Each path below is one point turned by a fixed rotation once a step. After each direction that follows a path, write how fast that rotation turns it, in degrees a step (0 if it stays still).
Each turn is a multiple of 5 degrees from 10 to 175, or 0.
Each row of a path follows its step; steps can be skipped.
Rotation 1:
step 1: [  3   2   4  -5 -20   1  -2   3  -1  -4  10  20 -18   1 -11   8  -6  16
  13   4   7   1  -5 -19 -10   3  -6 -13 -19  -5   1  11   8   7   3   9
  -1   4  -4 -10  -8   0 -18 -16  12   0   5  -3  -3  -7 -18   3  12   3
   7   2   3  -8 -19  -8   0   6  -2  -1   1  32   4  -8   5]
step 7: [ -7   1  -7 -10   1  -6 -13  18   5   3  17  -1   3  12   2  12  11  -4
  -4 -18  -9   4  -4   5  -1  17  -5   8   2  -7   2   2  -1  -9   5  14
  11  19  -7  -7 -14   2 -11  -1 -29   6   5 -11  12  -8  -1 -10  -9  -5
  14 -14  -9  -8   5  12  -4   7   3  -3   0 -15 -14  -8  16]
step 8: [ 15 -15  15 -18  -7  -9   5  -1  11 -17  -1  -3  -2   3 -11  -5  11  -8
   6   1 -12   3   4  -4  -1   9  10  -2 -26   7   6  -6   5  -3   6 -11
  -2  -4   0  -9  18  -2  18  -3   6   5  11   4  -9  -5   5   4 -11   1
 -10  -5  -7  -3  -5  19 -20 -10   9   2 -19   9  16  -5 -16]
step 9: [  1   7 -20   7  -9 -14  -8   2  -4 -13   3  -7  -6 -11 -25  12   1   7
   0   0  -5   2 -10  -1 -10  -9   3   4  10   0   2 -10  -3  14  -9  20
  11   3  -2   0 -10  -4  -1  21   4 -11   3 -10   6 -15  -5  16  -2  -7
  -2   7  16 -12 -13 -12   0  11  15 -19 -11   2  -4  11  -1]
step 12: [ -6  -6   2 -23   1 -10  10  28   9  -3   2   2  11 -14 -21  12   0  13
  -3  -9 -12  11   3   7   5 -11  -1  -9   8  -3  -6   7  -1  -5 -13  -1
   7   6  -4 -18  -4 -10  -2  14 -11  -1  -9   0  12 -19  14   4   2  -6
  19 -12   8 -10  11 -13  -1  -6  -3  -1  -5  -8  -6   3  -2]
step 20: [ -2  -7   9 -16  12   6   7  20 -17  14   3 -14   7   3   1  14  11  11
   2   6  -4 -12  -4  -1   4  -1   7  -2 -11  -5   8  -3   3  -7   0  20
   7   6  18 -11  26  -5  -1   6   0 -11  13   4   8   0 -10  15  -9   6
  19   4  -1   2  17  22  -7   9  -4   3   1  -8  -3  -1   1]
step 22: [  6   1 -25  -2  -8  -1  12   4 -17  -3   7  11   7   8   4  10   4  -5
   8  19  -4 -11  10  12 -14 -13  -7  -1   9   3  -3  -5  10 -21  -1   2
   5   7   6   8   7 -14  -4   6   4 -13  14 -11   6   7  15  12  12   9
  -9 -13   3  -2  -3 -10  10   0  17 -16   6  -8  12 -10  -9]
step 23: [ -6   4   2  -8  17  13   2  -3 -13  -1   9   5  -5  -2  -3  -6   1  -1
   6  -6  -6   8  -6  -3  -9   0  -4  -4  -8 -14  17  -4  14  17  -1  18
 -20   2   5   6   2  -6   7  -1   9  -5  -5   4   0   1   9   0   2  21
  20  13  -2  -8  10  16   8   5 -26  -8   2  21 -17 -10  -2]
Speeds:
[-1  1  2 -1  0 -3  0 -1 -1 -3  1  1  0  2  5  1  3 -4  1  0 -1  0  2  1
 -6 -3  1  2 -3 -1  2  5  0  1 -2  1 -1 -3 -4 -5  1  2 -4 -2 -1 -1  1  1
 -2  1 -4  1  0 -1  4  7 -5  3  3  2 -1  2  0  0 -1  0  1 -4  1] -> 115
[-1 -2 -2  0 -1 -2  3 -1  2  3 -1  0  2 -3 -3  2  3 -2 -1 -2 -1 -1  1  0
 -1  5  2  1  1  6 -3  0  3  1 -3 -1  4 -4 -2 -3  3 -2 -1  0 -3  3  1  1
 -2 -3  2 -1 -2  7  3 -3  2  1 -3  3  1  1 -1  5  2 -5  3 -2  2] -> 80
[-3 -1  0 -2  3 -1 -1 -1 -3 -2  0  1 -3  3  1 -1 -4  2  1  0 -3 -1  2  2
  5  3 -2 -1 -3 -2  1 -2  2  4 -2 -5 -1 -1  2  2  3  2  1  2 -3 -3 -3  3
 -4  0 -2  6 -5  4  0  1 -1 -2  1  3  2  1 -1  0 -5 -1  2  3 -2] -> 120
[ 4  0  0  1 -3  2  1  0  1 -5  2 -2 -3 -3  0  0  1 -1  1 -3 -1  1  1  4
  5 -1 -1 -2  3  2 -1 -3  0 -3  3  0 -1  5  2 -6  1 -2 -2  4  4  4 -3  2
 -1  0 -5  0 -2  3  0  1  1  4  3  0  0 -3  2  1 -5 -3 -1 -3  2] -> 85
[ 0  2  1  2  0  0  1  5  2 -2  2  1 -3  3  0 -1 -3 -2  0  0  1  0 -2 -3
 -1 -3  1 -4 -2  2 -4  4 -3 -1 -2 -4  1 -2  6  3  3 -1  0  1 -3  5  0 -3
 -2 -4  3  0  4  3 -1  1 -2  3  1  0 -4 -4 -1 -1 -1  5  3 -1  1] -> 160
[ 2  4  1  0  3 -4  4 -1  1  1 -2 -1  0  4  2 -1  0 -2 -1  0 -3  1  0  4
 -2  3  1 -6  0 -2 -6  0  0 -1  3  2 -1  1 -2  3 -5 -3  0  1  3  0 -1  0
  0 -1 -1 -1 -4 -1  0 -3 -7  4 -4 -1  0  3 -2  3 -1  0  3  1 -2] -> 130
[ 2  0  1  2  2 -5 -3  3  0  0 -1  2 -2  0  3  2  5  4  1 -1  0 -3 -2  1
  2 -1  2  5 -1  2  1 -1 -1 -3 -1  0  2 -1 -3  6 -1 -1  3 -6  1  2 -5  3
 -3  0 -2 -3  4  4  2 -4 -3 -1  0 -1  2 -2  1 -2 -4 -1  0  0  0] -> 130
